In the data rows, 50 means zero.
Some points, one per row:
array([71, 36, 51, 55, 44, 77, 48, 53, 55, 70, 33, 64, 66, 78, 42, 46])
array([53, 41, 53, 57, 58, 43, 49, 45, 48, 48, 39, 52, 59, 50, 47, 64])
array([55, 59, 56, 56, 55, 45, 54, 49, 60, 49, 57, 53, 38, 23, 57, 59])
array([41, 55, 53, 51, 79, 47, 49, 58, 55, 55, 78, 50, 50, 28, 58, 53])
array([53, 47, 35, 54, 29, 61, 48, 44, 46, 54, 38, 56, 55, 63, 44, 53])
array([52, 46, 56, 56, 55, 46, 47, 48, 61, 44, 44, 48, 40, 44, 49, 43])
array([49, 41, 59, 47, 56, 49, 55, 58, 64, 51, 54, 50, 45, 62, 50, 47])
array([37, 50, 53, 50, 66, 59, 56, 57, 61, 50, 65, 56, 37, 30, 60, 52])
array([47, 64, 47, 45, 33, 32, 47, 46, 39, 35, 44, 44, 30, 33, 52, 54])
array([51, 47, 68, 46, 75, 39, 47, 55, 56, 48, 56, 39, 59, 51, 50, 51])
array([51, 40, 50, 52, 44, 60, 54, 52, 62, 52, 47, 59, 44, 54, 49, 49])
array([45, 65, 45, 50, 41, 27, 49, 40, 39, 32, 47, 42, 36, 27, 52, 58])
array([53, 60, 58, 48, 54, 38, 49, 45, 51, 42, 48, 43, 45, 39, 55, 53])
array([52, 49, 54, 50, 44, 48, 53, 55, 59, 43, 48, 62, 33, 43, 45, 51])
array([35, 47, 42, 46, 91, 51, 59, 68, 44, 52, 80, 47, 45, 36, 62, 46])
array([51, 57, 66, 49, 73, 39, 48, 58, 51, 59, 69, 38, 56, 38, 58, 49])
array([54, 49, 53, 49, 46, 48, 52, 50, 58, 44, 45, 54, 38, 47, 48, 47])
array([67, 41, 49, 60, 40, 62, 48, 52, 54, 63, 43, 58, 50, 64, 45, 52])
array([81, 23, 33, 52, 14, 99, 51, 62, 70, 77, 40, 75, 49, 82, 41, 43])
Then 12 other points, each followed by its number:
array([70, 45, 31, 72, 24, 79, 51, 47, 36, 76, 46, 66, 63, 62, 37, 59]) 0
array([42, 51, 47, 53, 50, 39, 49, 41, 48, 40, 40, 46, 59, 49, 46, 62]) 1
array([43, 48, 55, 54, 61, 50, 45, 50, 65, 43, 56, 67, 47, 36, 60, 46]) 2
array([59, 46, 31, 65, 26, 71, 47, 45, 41, 67, 40, 62, 64, 66, 38, 55]) 3
array([52, 49, 53, 51, 49, 47, 50, 50, 62, 47, 50, 51, 39, 44, 51, 46]) 4
array([51, 60, 51, 44, 35, 33, 50, 39, 44, 45, 48, 37, 35, 40, 59, 44]) 5
array([83, 42, 32, 74, 20, 91, 51, 51, 37, 86, 41, 73, 63, 70, 35, 50]) 6
array([68, 38, 39, 60, 34, 74, 54, 50, 45, 72, 36, 68, 66, 68, 40, 54]) 7
array([63, 38, 36, 51, 34, 53, 56, 50, 59, 55, 42, 66, 40, 46, 42, 44]) 8
array([56, 51, 58, 55, 59, 40, 54, 46, 57, 43, 51, 52, 46, 41, 50, 57]) 9
array([25, 32, 66, 40, 70, 61, 51, 66, 58, 37, 68, 51, 59, 74, 53, 38]) 10
array([67, 48, 26, 73, 17, 90, 47, 48, 31, 83, 42, 75, 74, 72, 33, 51]) 11
Which three of these numbered points are nearest to each point below by angle, seen from the average point of the first points? Their numbers follow each, nearest first.
array([32, 34, 69, 41, 56, 58, 46, 60, 67, 42, 51, 56, 57, 76, 52, 38]) > 10 2 7
array([62, 38, 58, 43, 48, 72, 46, 51, 60, 61, 30, 54, 70, 80, 44, 42]) > 7 6 3
array([52, 51, 49, 48, 44, 48, 55, 51, 59, 48, 48, 54, 32, 39, 53, 48]) > 4 5 8
array([19, 36, 51, 44, 91, 58, 60, 69, 47, 37, 77, 53, 55, 61, 60, 47]) > 10 2 1
array([62, 46, 35, 69, 23, 64, 52, 44, 40, 61, 47, 64, 54, 52, 41, 58]) > 0 3 11
array([74, 47, 27, 80, 19, 90, 50, 49, 29, 89, 45, 73, 67, 73, 35, 57]) > 0 11 6
array([75, 42, 39, 70, 33, 82, 53, 51, 42, 81, 38, 68, 63, 68, 38, 56]) > 6 7 0
array([48, 58, 42, 44, 29, 38, 49, 42, 42, 41, 44, 46, 33, 39, 48, 47]) > 5 4 1
array([46, 40, 63, 40, 53, 53, 49, 57, 62, 46, 51, 47, 48, 67, 48, 39]) > 10 4 7
Now 12 new points, numbered from 0 again:
array([53, 48, 53, 48, 48, 48, 53, 50, 61, 47, 51, 54, 37, 45, 50, 48]) 0
array([50, 65, 46, 53, 41, 29, 53, 39, 40, 37, 50, 46, 33, 30, 52, 58]) 1
array([53, 74, 61, 35, 52, 34, 41, 55, 33, 59, 51, 28, 38, 34, 55, 44]) 2
array([63, 41, 50, 55, 44, 70, 49, 51, 52, 65, 32, 58, 65, 67, 42, 50]) 3
array([53, 48, 53, 49, 50, 47, 51, 46, 55, 44, 43, 51, 50, 50, 48, 50]) 4
array([49, 47, 55, 46, 79, 43, 59, 64, 48, 56, 71, 44, 44, 34, 58, 40]) 5
array([46, 54, 52, 52, 47, 42, 55, 44, 49, 45, 46, 52, 37, 39, 45, 53]) 6
array([68, 40, 40, 64, 40, 69, 51, 47, 44, 62, 42, 65, 65, 66, 37, 53]) 7
array([38, 45, 43, 47, 78, 58, 61, 65, 52, 52, 73, 51, 32, 30, 65, 44]) 8
array([18, 32, 58, 41, 77, 58, 59, 68, 52, 32, 73, 57, 56, 69, 55, 43]) 9
array([52, 52, 71, 52, 72, 32, 47, 49, 50, 52, 67, 36, 67, 50, 55, 49]) 10
array([46, 45, 45, 58, 58, 40, 52, 45, 48, 45, 38, 50, 59, 48, 47, 63]) 11
The same question for these:
array([52, 59, 66, 48, 70, 38, 48, 52, 50, 52, 63, 37, 55, 42, 58, 47]) > 10 5 2
array([45, 54, 51, 37, 36, 42, 44, 41, 44, 35, 33, 39, 52, 58, 48, 41]) > 4 6 1
array([46, 52, 51, 50, 47, 56, 54, 51, 63, 49, 46, 60, 42, 46, 52, 48]) > 0 6 4
array([57, 37, 61, 40, 49, 65, 45, 49, 63, 54, 33, 50, 65, 75, 46, 40]) > 3 7 4
array([16, 35, 50, 35, 80, 57, 52, 79, 41, 23, 79, 58, 59, 73, 60, 47]) > 9 8 5
array([36, 50, 43, 49, 85, 53, 58, 62, 50, 57, 78, 53, 40, 23, 63, 51]) > 8 5 9
array([26, 45, 50, 47, 84, 58, 57, 66, 47, 48, 80, 54, 51, 39, 62, 50]) > 8 5 9
array([16, 33, 52, 37, 82, 63, 61, 75, 42, 32, 83, 59, 59, 67, 59, 43]) > 9 8 5
array([46, 50, 58, 46, 70, 48, 51, 62, 50, 55, 69, 37, 47, 41, 57, 42]) > 5 8 10
